Turns in one plane each, and the order they were made in; the first pair answered:
turn j478:
[ 27.2   5.4  12.0  -3.0   3.2   0.8  -1.7  32.9 -13.3   1.0  11.0] => [ 25.6   5.4   4.4  -9.1  -1.8  -3.6  -5.6  30.3 -17.9  -6.3  16.5]
[-23.9 -25.5  -6.8 -27.8  -2.6   7.7   1.7 -38.9  -1.6   7.6 -12.2] => [-18.2 -26.9   2.2 -16.4   5.5  12.2   7.6 -37.8   3.3  18.6 -27.7]
[ 21.0  14.6  20.2 -22.6 -38.3   5.6 -19.1 -27.1 -15.2   5.8   5.6] => [  6.6   9.3   4.6 -29.7 -37.8  -1.1 -16.9 -32.0 -29.8  -1.3  -3.4]
[ -5.1 -31.3  -8.4  16.2  -5.4  -1.1  -8.9  -0.7  13.1   9.1  -9.2] => [ -0.8 -28.5   1.3  16.1 -10.9  -0.7 -10.1   0.7  15.1  11.8  -3.3]
turn j485:
[-11.4  -6.2 -10.0  -4.5   7.8  -4.2   0.0  -0.4  -4.2 -10.3  -2.8] => [ -6.2 -13.0  -5.6   4.1  10.2  -3.1  -1.3   5.1   2.7   0.5 -10.2]
[ -9.1  28.6  20.8 -24.5  27.8   4.2  30.4  -9.1 -17.1 -21.6  -6.7] => [ 18.0  16.0  -2.8   4.1  20.5 -13.0   4.8  46.2 -27.3 -13.5 -12.5]
[ 14.8  13.9  -0.3   6.9  14.9   9.7  26.8  39.3  -6.8  13.4 -17.0] => [ -7.0  25.7   9.4 -13.3  19.3  13.3  41.7   7.8  -5.2   5.1 -12.1]
turn j887:
[-11.2  13.3   1.7 -21.1  12.1  13.9  21.6 -15.3   6.7  -9.5  19.5] => [ 2.5  3.4  8.7  3.4 20.1 14.3 23.8  0.2 24.4  0.7 10.4]
[-21.4  -6.9 -22.9 -12.6   9.0  -6.3   4.2 -12.3  10.4 -21.7  16.1] => [ -1.0 -13.4  -8.1  23.9  21.5  -4.9  15.2  10.0  27.9  -0.9  -7.9]
[ 23.9 -12.3  33.3  10.7   3.1   1.6   8.9  17.9   9.9  -0.1 -14.1] => [ 18.0   1.7  24.9 -17.7 -16.6   2.1   3.3  -2.9 -30.0  -7.6 -18.5]
[  1.0 -11.2 -11.4  10.9   9.1 -17.8   7.1   1.0 -12.2  15.1  -7.6] => [ -5.4  -8.6 -14.7  -2.8   4.0 -17.2   2.9  -4.0 -18.5   7.5  -0.7]
turn j951:
[-23.0  26.9 -26.5 -30.8   4.2 -14.1  -0.6  -1.1 -19.3 -16.8   1.6] => [ -3.3  11.3 -33.1 -15.4  -8.7 -19.0 -23.5  26.6  -9.8  -6.3  15.8]
[ 24.1   2.7 -21.9 -16.1 -18.9  13.1 -16.7  11.7  -6.2  -3.7  26.7] => [ 18.6 -15.5 -24.0  10.9  -0.1  19.3  -7.3  15.7  24.9   1.7  19.8]
[-16.8   1.5  11.7   2.3  -9.7  -3.0   4.2 -14.5  11.7   7.8  -1.0] => [-13.5   7.8  11.0  -8.9 -18.7  -6.0  -1.6 -13.7   2.5   8.7   0.4]
Then:
Each pair is 2 to 3 turns apart.
[ 10.1 -32.5   6.4  28.7   2.3  -2.5 -23.1   7.1  49.9  10.3  11.9] => [ 34.3 -20.4  18.7  33.1 -14.5  -4.1 -20.7  17.8  12.1  29.0 -17.1] : j478, j887
[-42.2 -15.8 -13.0  -3.5  26.3  -5.0  17.4 -22.6  11.5 -23.8  -6.3] => [-34.1 -15.2 -35.7  -0.1  24.6 -18.6   5.8   8.5 -11.0 -23.2 -12.6] : j485, j951
[  3.7  16.3 -24.5  -8.1   3.4 -13.3  -4.0  26.0 -29.2  -8.0   6.5] => [-10.7  11.5 -32.1 -11.9   8.7 -15.2  -0.5  14.3 -21.9 -13.0   6.6] : j478, j887
[ 28.8  12.0  11.9   2.4 -41.3  -9.7 -47.1  -5.5 -13.0  19.9 -12.3] => [-13.3   3.8 -23.4 -19.9 -30.8 -14.7 -49.7 -26.0 -25.3 -11.0  -3.8] : j887, j478
[ 24.3 -25.4   3.8  32.0 -26.2  -1.5 -20.3  10.0   6.6  30.3 -21.6] => [ 17.3   4.8  30.5   1.5 -34.2  11.0   0.7 -24.5  -9.3  28.9 -24.5] : j951, j478, j887
[ -6.9  14.0 -36.7 -31.6 -18.5 -17.6 -22.5  15.2 -48.0 -24.0  18.2] => [ -6.9 -29.5 -24.4  44.3  35.5  -7.0  11.0  32.6  20.9   4.8 -33.9] : j951, j887, j951
[ 24.8   8.1  11.0  -3.1  21.0  10.4  26.7  -0.8 -26.6   5.3 -39.1] => [ 40.7  18.2  36.0 -18.1   1.2  20.8  13.7   4.4   0.2   3.5  11.1] : j478, j478
[-13.7 -21.9  27.1  17.1   4.2  16.9  10.8 -38.8  30.2  22.1 -20.9] => [  5.7 -10.8  -8.4   5.7 -25.5  -7.8 -23.9  -6.1 -43.8  20.4 -32.2] : j485, j485, j887
[  4.9  28.1  -5.8 -41.7 -22.7  -1.8 -17.6  -2.3 -34.9 -14.2  31.8] => [-15.8  -1.7   0.4  -5.4  25.0   8.8  11.0   7.8  47.2 -21.3  43.5] : j887, j951
[ 24.1 -23.2   2.5  22.6  -5.7  -0.9 -21.1  10.6  33.3  12.6  17.3] => [ 29.4   0.2  18.7  -4.9 -33.8   2.7 -19.5 -19.8  -5.1  20.4   6.4] : j887, j485, j951
[ 12.2  22.9   4.2  17.3  19.9  -6.1  17.6  42.3  -6.2   4.0 -11.8] => [ 20.4  24.7  30.2  13.5  10.6   5.5  20.9  18.5  -3.6  18.2 -15.2] : j478, j887, j485
[-11.2  19.8  14.1  -7.8  29.3   9.8  29.1  -2.7  22.0 -18.1  17.5] => [-15.4  22.6  -5.0 -13.2  27.7  -1.0  26.7  -4.2 -24.3 -17.2 -16.3] : j951, j478, j478
[-19.1  25.5  -2.2 -30.1   5.9  -8.8   8.8  -9.1   4.2 -26.1  33.5] => [ -2.6  17.7  25.1  -3.8  12.2   6.7  20.0  -9.6  39.7 -10.5  29.2] : j951, j887, j485
[ 14.2 -17.0  33.7  10.3 -11.6   8.9  -6.5  10.1  28.0   0.9   9.0] => [ 11.5   8.0  35.0 -12.2 -19.0  10.6   5.1  -5.3 -15.5   6.3 -11.8] : j951, j887, j951
[ 21.4  21.0   0.5  14.1  29.3  -1.6  10.4  60.7 -20.3   3.1  -9.4] => [  9.2  29.8   5.6   5.1  42.5   3.9  27.6  44.6 -30.4  -1.4 -19.2] : j951, j951
[  4.1 -14.4 -12.6   3.5 -14.6  -5.4 -18.4  13.4  11.9   8.9  39.2] => [-36.8 -12.6 -25.1  -4.0  18.6  -3.7  13.8 -17.8   6.2  -3.8  12.6] : j478, j951, j951
[-13.9 -18.8 -25.0  10.5   2.0 -10.4 -15.8 -12.6   9.3 -11.2  22.0] => [-10.0  15.3  -9.4  -3.0   2.0 -10.0   9.4 -28.9 -31.5  -5.7 -12.3] : j887, j951, j951
[ 10.3  -8.5  13.9  19.1 -19.6   9.3 -20.9  20.2  21.5   8.0   6.4] => [-21.2 -19.7 -12.4  15.3  -4.3   2.0 -18.7   6.9  23.2 -13.1   5.0] : j478, j478, j951
[-13.0  14.7  -8.4 -14.2  -7.2  -6.9  -0.1  -9.1 -14.9 -14.1   7.7] => [ -2.2  -0.2  -3.6  20.5  12.6  -3.8  12.7   0.7   4.2   9.1 -23.1] : j485, j951
[  4.9   9.6  31.0 -26.4 -22.6   1.7  -1.7 -28.5  -0.9  15.0  19.7] => [  9.8  15.4  15.7 -30.1 -27.5  -8.5 -14.2  -8.0 -17.8   8.4  29.1] : j485, j485, j485
[-17.1  29.9  -1.4  -2.2   3.3  -9.0   6.8 -16.7  -1.0 -21.1   5.1] => [ -3.3  35.7   6.3   2.7 -10.1  -7.9  -1.0  -3.9 -21.7  -9.2  -6.2] : j478, j478, j951
[  7.5 -10.5  -8.8   9.3  21.8  -6.4  -0.9   8.7 -17.6  -3.1 -45.4] => [ 15.5   3.0  -6.7 -21.9  -3.9  -7.5 -13.6  -2.2 -41.0 -13.0 -23.7] : j485, j951
[-18.3   3.2 -29.4 -18.6   1.9 -15.3   7.9   3.9 -42.4 -13.8 -25.0] => [-40.4  -1.6 -17.9 -24.6  17.4  -3.1  26.8 -15.2 -10.8 -24.3  -9.6] : j478, j485, j887
[ 18.1  25.6   0.5 -14.3  -6.2  -1.9  -1.9   4.7 -21.1   0.8  -3.7] => [ -0.1  18.8   4.3 -19.5   1.5   4.2  10.0 -15.0   5.8 -11.4  24.3] : j485, j485, j887
[ -7.5  42.3  -0.3 -23.3  28.4  -5.3  31.4  -5.2 -11.6 -27.7   6.7] => [  5.9   4.9  -4.8  22.1  41.0  -6.5  21.2  23.0  36.9 -17.2  13.6] : j951, j951, j951
[ -5.8  54.5  -2.1 -17.6  -2.3  -8.1   8.8   6.1 -43.5  -9.5  -6.1] => [-32.1  21.7 -41.5  -5.1  18.7 -19.6   1.7  14.0  -7.6 -33.6  16.6] : j887, j951, j478
[-13.5   6.6  -7.6  21.3  27.2 -10.2  24.4   8.2  -6.6 -12.4 -44.6] => [ 20.4  39.7  19.2  -5.4 -16.0  -8.8   6.9  13.2 -32.0  -1.6 -18.2] : j478, j951, j951
[-25.0   3.6 -22.6 -10.2   2.4   2.6   4.1   0.5 -12.4 -17.3   2.7] => [ -8.0  -4.5 -18.0  15.0  14.0  -0.5   4.1  27.9   2.1  -5.7  -9.0] : j887, j951, j485
[ 10.0  13.9   0.3  32.3  12.5   2.0  12.2  19.0  -8.4  21.3 -44.2] => [11.9 17.8 26.7 19.9 10.6 13.5  7.2 17.1 38.7  8.3 19.1] : j478, j478, j951
[ 18.4   0.7   1.4   2.3  -9.3  -0.7 -19.7  31.7  11.1  -8.5  22.6] => [-21.2  -2.2  -9.8  -1.0  28.9   2.1  18.3  -3.2  18.3 -22.2  -3.2] : j478, j951, j951
[ -3.9   8.4   0.0  -5.1  23.7   4.8   8.7  13.1  26.7 -12.6  34.7] => [-18.7   0.2 -18.8   2.1  40.2  -5.6  22.9   4.5   9.7  -9.2 -11.4] : j478, j478, j478
[-15.0 -15.2 -33.6 -10.1   9.0 -11.3  -8.9  27.8   1.8 -35.5  34.5] => [ -5.2 -15.2 -37.5  13.0  13.8 -14.6   5.0  31.3 -33.9 -12.0 -28.6] : j478, j887, j887
[-19.0 -17.0 -14.7 -17.6 -21.2  -1.4 -24.5 -39.6   7.4  -0.2  16.4] => [-13.3 -16.0 -13.1 -10.2 -16.8  -4.7 -14.3 -41.4 -18.4  15.2 -24.9] : j478, j478, j951
[ 15.3  43.1  14.2 -42.8 -52.0  -2.5 -20.9  -6.1 -36.5  -4.2  31.7] => [ -9.1  22.1 -16.2 -12.8 -15.7 -10.9  -1.6 -10.0 -76.5   1.8 -51.3] : j478, j478
[  5.2  13.7 -19.4 -31.4   5.6 -28.3  -9.1  13.3  14.1 -31.0  50.2] => [  1.7   9.5  10.7   3.7  50.8 -12.7  37.9  10.0  39.2  -1.0  -4.3] : j887, j951
[-17.2   9.4  13.3  -4.3  12.9  -8.6  10.2  -0.9 -20.0   1.2 -13.0] => [-19.4  -0.7   0.2  10.1  23.5 -10.2   6.4  20.6  -9.3  -2.1  -4.7] : j887, j485, j951
[-14.8 -16.1  -5.4 -13.1 -34.1   0.8 -27.6 -30.6   0.5  -5.7  14.9] => [ 15.2 -22.1  13.8  27.9 -25.6   2.8 -22.8  -4.1   8.8  28.3 -19.9] : j887, j887
[  7.7   8.0  23.1 -11.4   6.5   2.8  24.4 -16.4  17.7 -26.3  22.6] => [24.3 -4.2 28.2 14.4  9.5  4.1 19.3  1.1 34.5 -9.7 12.1] : j485, j485
[-22.2  30.1  -1.7 -33.8   2.3   7.5  20.4 -25.6 -12.6 -21.4  -0.6] => [ 6.7 -3.5 18.1  7.4 -0.2 11.2 -2.4  6.1 51.5 -1.0 23.2] : j951, j887, j485
[ 18.9  27.8  11.5  -4.5 -12.8   4.1   4.1   6.5 -38.8  14.1 -21.7] => [ 11.1  19.5  40.9   0.0 -10.0  18.1  10.0 -21.5  11.5  19.3  -0.4] : j951, j478, j485
[ -0.5  26.3  43.0 -18.0   7.7  14.8  22.3  -4.5  34.7  -3.5  40.0] => [ -3.1   8.4  -9.2  -7.0  18.1 -10.7   1.2  37.9  25.5 -29.1  50.4] : j485, j951, j478
[ 35.5  10.4  10.6  17.4  -9.0 -14.1  -9.9  41.9 -31.5  23.9 -13.8] => [ -5.1  -4.3 -12.9 -13.0  -3.7 -13.9 -18.0  23.3  10.1 -25.3  63.1] : j887, j887
[-22.9  -6.6   3.1 -48.4  -6.8  27.5  -0.8  -3.7   3.1 -32.7  19.6] => [  0.9  -4.4 -13.0 -22.5   7.0  11.9  -3.6  52.1  -9.8 -29.3  12.7] : j887, j951, j485
[ 19.9 -17.1  -0.6  12.7 -27.1  -2.5 -32.2  14.7  12.0   9.2  12.0] => [ -0.4 -22.1  19.4  14.1  -7.6  10.6  -4.8 -17.7  42.5   9.4   7.4] : j485, j478, j887
[ 27.4  -2.6   6.6  20.2  10.8  -6.5  -2.5  44.1 -23.6   1.7 -30.8] => [ 32.9 -17.3   6.6  16.9  -6.3  -8.0 -22.9  51.4  -1.8  -1.3   4.0] : j478, j887, j951
[ 22.8   0.2 -27.0  16.0  30.3 -10.2  -0.5  29.6 -13.8  12.8 -20.6] => [ 16.3   7.9 -42.0  -1.3  19.5 -13.7 -12.8  33.2 -18.1  -5.9   4.1] : j485, j485, j951
[-13.0  17.8 -19.9 -29.6  -6.8  -6.1  19.5 -17.1   1.3  -5.3  20.5] => [-10.6  -4.0 -37.3  -1.0  -1.4 -16.4  14.3  -0.9  -9.7  14.4 -19.7] : j951, j478, j478
[ 37.7  24.2  16.2  13.8  16.1   1.4  11.0  52.2 -13.9  18.0  -1.9] => [21.8 26.5 28.8  6.9 34.6 16.0 30.1 35.7 12.9 10.5 16.3] : j951, j478, j951
[-33.6  -1.2 -17.2  -8.9  25.7  -3.8  29.8 -29.1  -7.2 -10.7 -11.2] => [-22.3   3.0   4.0   0.0  26.4   0.7  35.5 -27.6  -4.2   1.3 -30.4] : j478, j887
[-16.1  -1.6  -5.1  14.7  34.3   3.5   9.3   6.2  27.1 -15.7   8.9] => [ 1.5 -7.5 -7.6 27.7 26.4 -1.0 -4.1 32.2 14.4 -2.0 -0.8] : j485, j951, j485
[-22.9  -4.0  -0.7  -7.5   3.6   7.9  -1.9 -25.5   6.1 -13.0  18.2] => [-13.1 -14.7  12.5  10.0   0.6  13.3  -4.4 -19.1  21.7   0.6  15.8] : j485, j485, j478
[ 17.9  -7.4  25.3  20.0 -33.6   7.4 -21.3 -11.4 -13.9  31.7 -34.9] => [  5.4 -13.0  29.6  27.0 -14.3  14.3  -2.6 -22.9  -0.4  30.0 -45.6] : j951, j951
[ 12.3  11.2  -2.7  -4.4 -23.2   5.6 -13.3  31.3 -17.6  -2.0  13.8] => [-15.9  -5.3 -32.3  -0.4  -2.4  -1.2  -6.5  26.1 -19.4 -17.8   3.7] : j478, j887, j478
[-32.2 -19.5  18.9   4.5  19.6  12.6  15.1 -26.6  14.3   8.9 -25.2] => [ -5.4 -18.9   3.6 -14.3 -26.5  -7.4 -36.3   2.7   2.5  -5.9  37.3] : j951, j951, j887
[  4.1  36.1  53.2   0.7   8.4  14.4  21.5 -15.0  15.8  -2.1   0.3] => [30.3 14.1 39.9 29.6 -0.2 -3.0 -9.6 35.5 24.6  1.9  9.1] : j951, j485, j951
[  9.8  12.9  27.3  -7.7 -11.6   3.1  -1.2 -16.3  -9.9   8.2 -14.1] => [  2.0 -10.6  -2.6  -4.2  -6.6  -5.1 -23.9   4.2  19.2 -16.1  27.7] : j485, j887, j951
[-16.5  12.1   3.5  -8.5  11.4   7.8  16.0 -14.4   2.8  -9.6   9.1] => [ 11.5  11.3  -0.9  -2.7 -17.5  -2.7  -9.9   8.6 -25.0   8.2  -0.1] : j951, j485, j887
[10.7 25.2 -5.0 -5.7 10.8 -2.5 10.2 36.1 -4.0 -5.2 23.9] => [  5.7  26.4   3.1  -1.2  20.7  -0.9  27.4  28.1 -11.7  -1.8  -3.9] : j951, j951, j887
[ 10.6  34.5  -5.9 -26.0 -14.1  10.4  22.5  -1.6 -11.1   5.8  28.1] => [ -3.3  28.7  -8.4 -23.8   4.8  11.9  37.8  -7.4  -1.2   3.0  20.2] : j485, j951, j485
[-19.4 -16.7 -21.5  10.4  12.6 -11.1  -0.5 -11.4 -12.1   0.1  -8.4] => [  5.8 -10.6  15.4  15.4  -1.3   1.1  -2.3  -2.6  24.4  16.3  25.0] : j478, j478, j478
[-28.6  10.3 -12.5 -32.0   8.6  -3.9   8.1 -16.4  -6.7 -32.3  21.9] => [-16.0   8.4 -24.2 -27.0  -8.1 -14.0 -11.4   1.7 -38.7 -24.9   1.9] : j478, j951
[  9.9 -18.7  -1.2  38.8  29.1  11.5   8.8  13.8  40.5  14.4 -11.6] => [  7.0  -5.6 -32.5 -15.3 -32.8 -11.6 -40.4   2.7 -21.8  -9.9  21.1] : j887, j887, j951
[ 15.7   0.0   3.8 -11.2 -21.9   1.8 -19.6  10.5 -28.6  -6.4  -8.1] => [ 26.2  -8.8   9.4  16.2  -8.3   2.7 -15.4  25.1  -5.8   2.5 -16.1] : j887, j887, j887
